[ 53 133 128 133  91] : Vorib
[194 123 126 130 125] : Nabap
[106 135 123 137 130] : Bape
[224 117 118 118 118] : tazok
[109 121 132 129 149] : Rinez
key -> tag
[149] -> z_259
[117] -> z_230
[119] -> z_927
[125] -> z_648
[118] -> z_283
key tazok 5: 	z_283
places tazok: [118]	3 4 5

[ 79  15  28  63 127  39 118 119 106 110  19  14   7  15 104 107 176 136
   6 126 123 120] -> zifav
[145 170 157 150 128 158 133 135 186 184 167 172 174 172 194 132 175 130
 175 130 133 132] -> Nabap
[149 152 195 172 128 139 126 127  54  67 154 158 156 160  48 135  86 124
 156 129 131 136] -> lisak
loc: [184]	Nabap, 10
key -> tag
[194] -> z_966
[172] -> z_974
[159] -> z_287
[160] -> z_665
[171] -> z_737
key Nabap 14: 	z_974
which: [149 152 195 172 128 139 126 127  54  67 154 158 156 160  48 135  86 124
 156 129 131 136]	lisak

[122 149 133 174] : dupuf
[129 157  81  64] : Vorib
[156 124  63  65] : tufol
[126 106 155 182] : visar
[126 105 171 246] : lisak
[133 107 107 133] : visif
key -> tag
[156] -> z_101
[133] -> z_446
[126] -> z_89
[132] -> z_778
[134] -> z_168
[107] -> z_877
[127] -> z_491
[108] -> z_100
key visif 1: 	z_446
places visif: [107]	2 3
loc: [157]	Vorib, 2
which: [122 149 133 174]	dupuf
which: [156 124  63  65]	tufol

[ 26 189 213  26  98  70] = lisak
[144 200 110  36 110 145] = tufol
[153 168 153 153  25 153] = giv
[136 152 234  26 126  76] = dupuf
tags:
[152] -> z_664
[167] -> z_451
[168] -> z_963
[200] -> z_226
[25] -> z_947
[189] -> z_929
[190] -> z_554
[153] -> z_128
[154] -> z_762
key giv 2: 	z_963
places lisak: [26]	1 4
which: [ 26 189 213  26  98  70]	lisak
places giv: [153]	1 3 4 6
places tufol: [144]	1

[125 213 145 125 148  63 154 125 148 125 167  83 131 149 148 184 120 120
  85 148] -> tazok
[197 134 239 113 164 172 138 136 176 114 151 175  82  76 128 137 138  94
 172 136] -> tufol
[125 213 145 125  57  63 151  87 148 104 126  83 131 115  92 184 120 120
  85 179] -> visar
places tazok: [125]	1 4 8 10
key -> tag
[176] -> z_399
[198] -> z_812
[197] -> z_596
[175] -> z_807
[149] -> z_495
[148] -> z_594
key tufol 9: 	z_399
places tazok: [148]	5 9 15 20

[132 124 109 126  92 176 127 115 141 136  77 185 125 124 125] : Bape
[128 127 119 128 119 116 128 119 129 136  77 179 129 126 128] : zifav
[129 132 145 129 159  71 130 124 127 127  76 174 129 133 133] : Vorib
[129 128  90 126  41 226 129 126 127 127 162 108 123 124 124] : Nabap
[130 127 168 130 199  51 127 121 135 132 116 118 132 128 130] : giv
[128 120 114 123 102 155 127 127 138 126 129 131 121 120 123] : lisak
[138 141 159 133 246   4 125 138 138 126 128 137 137 139 133] : visif
[128 124 111 120 105 141 131 128 122 127 107 130 123 123 122] : visar
[129 125 113 125 103 165 131 134 129 125 185  77 125 125 125] : Rinez
[132 127 133 126 149 127 132 131 133 136 172  97 127 127 125] : dupuf
[130 128 130 127 147 117 125 138 127 122 187  75 129 129 127] : tazok
places visif: [138]	1 8 9
key -> tag
[147] -> z_415
[71] -> z_108
[125] -> z_231
[117] -> z_78
[4] -> z_365
key tazok 6: 	z_78
loc: [114]	lisak, 3
loc: [246]	visif, 5
which: [129 128  90 126  41 226 129 126 127 127 162 108 123 124 124]	Nabap

[216  69 216 160 216 105  58  58 121  91  79 126] = visif
[133 114 155 108 146 122 122 124 101  76 136 136] = Rinez
[133  99 121 121 134 216 123 139 111  84 121 152] = giv
[133 145 175 160 215 183 112 139  71  47  68 136] = tufol
Table of tags by key:
[135] -> z_901
[215] -> z_616
[152] -> z_43
[84] -> z_710
[146] -> z_474
[83] -> z_443
[134] -> z_135
key giv 5: 	z_135
places visif: [121]	9
places giv: [134]	5
places visif: [216]	1 3 5
places Rinez: [122]	6 7
loc: [215]	tufol, 5
which: [216  69 216 160 216 105  58  58 121  91  79 126]	visif

[ 23 119 120 120 217 120] : visif
[192 124 120 128 125 127] : tufol
[135 131 110 129 126 129] : Bape
key -> tag
[127] -> z_285
[126] -> z_372
[120] -> z_726
[217] -> z_764
[216] -> z_76
[119] -> z_458
key visif 6: 	z_726
places visif: [120]	3 4 6
loc: [119]	visif, 2

[112 120 127 103 110 136 121 136 129 118 121 133 126 130 140 121 128 129
 119 117 122 126 125 118 146 136 134 130 129 132 145 129 126 128 131 122
 129 134 138 125 127 136 122 135 120 124 130 140 134 115 123 137 125 138
 126 140 126 124 115 128 134 121 132] -> visar
[129 143 139 119 120 129 132 118 123 126 126 146 149 124 133 119 129 118
 125 133 123 119 125 121 132 127 115 110 129 128 127 147 116 120 124 117
 127 133 134 122 132 118 141 151 139 111 118 128 122 139 131 131 130 127
 124 133 133 132 133 139 126 122 128] -> tufol
[126 128 133 122 133 126 126 126 128 119 125 133 124 130 137 129 126 129
 126 129 128 121 124 125 140 132 129 135 127 126 131 131 130 128 125 125
 130 132 131 121 132 121 130 126 122 125 141 123 135 129 126 121 123 136
 127 125 132 133 125 130 118 126 128] -> lisak
[197  94  51 180 221  10 156   6  60 136 186  95  72  50 127  95  89 129
  62 131 172  66 121 136  72 147 152 180 118 108 157  67 124 143 201 192
 121  68 145 165 134  53  90  68 155 192 124  61 124 111 132 124 110 127
 149  91   6 122 132  90 140 140 130] -> tazok
[128 128 133 122 133 126 126 126 128 119 125 133 124 130 137 129 126 129
 126 129 128 121 124 125 140 132 129 135 127 126 131 131 130 128 125 125
 130 132 131 121 132 121 154 113 126 143 143 129 130 135 138 125 141  73
 117  93 183 148 163 138 123 146 101] -> Vorib
[129 131 135 133 121 135 128 135 132 129 133 121 137 132 128 129 129 127
 136 122 122 133 135 134 121 125 128 124 130 133 122 133 130 133 122 130
 127 128 122 136 124 135 130 129 127 125 124 131 128 122 123 130 128 123
 128 128 138 123 126 125 135 132 133] -> dupuf
loc: [50]	tazok, 14
places dupuf: [133]	4 11 22 30 32 34 63
key -> tag
[140] -> z_102
[124] -> z_252
[120] -> z_649
[121] -> z_821
[53] -> z_421
[52] -> z_781
[134] -> z_395
[135] -> z_934
key tazok 42: 	z_421
which: [126 128 133 122 133 126 126 126 128 119 125 133 124 130 137 129 126 129
 126 129 128 121 124 125 140 132 129 135 127 126 131 131 130 128 125 125
 130 132 131 121 132 121 130 126 122 125 141 123 135 129 126 121 123 136
 127 125 132 133 125 130 118 126 128]	lisak

[120 149 134 150 150 149 148 162 122 148 149 148 124 149 148 150 153 150] = visar
[132 118 129 114 137 113 196 229 124 113 125 122 122  96 118 118 115 118] = zifav
[127 110 127 108 149 113 113 151 127 115 128 128 185 174 111 110 110 110] = tufol
[126 157 127 157 153 152 194 184 127 142 131 128  80  79 153 157 155 157] = Rinez
[126 177 130 178 125 178  83  52 124 170 132 130 158 166 175 176 179 176] = Nabap
[133 110 129 110 110 109 139 124 126 119 107 111 130 129 115 111 105 110] = giv
places visar: [148]	7 10 12 15
Table of tags by key:
[112] -> z_110
[118] -> z_766
[115] -> z_580
[148] -> z_381
[119] -> z_534
[117] -> z_984
[113] -> z_641
[149] -> z_174
key zifav 15: 	z_766
which: [133 110 129 110 110 109 139 124 126 119 107 111 130 129 115 111 105 110]	giv

[ 89  71 229 162 118 143 189 209  54 114 146  95 134  97  96 150  56  65
 140 119 108 139 194 136  67 110 119 223 108 188 143 126 120 162] -> Bape
[117  97 130 147  49  90 117 127  52  70 113 119  79 115 127  88  73  86
  97 141 163  86 117 148 178 128 150 138 136 147  75 145  44 122] -> tufol
[121 115 133 196 111 131 122 128 125 131 203 129 189  75 121 117 121 106
 129 161 124  77 140  90 141 116 140 122 136 108 135 220 106 155] -> visar
[128 140 106 142  38 129  93  94 132 117 149 112  98 123 136 162 137 141
 149  80 126  94  99 151 117 141 131 105 118 117  76 129  65 114] -> zifav
loc: [76]	zifav, 31
loc: [161]	visar, 20

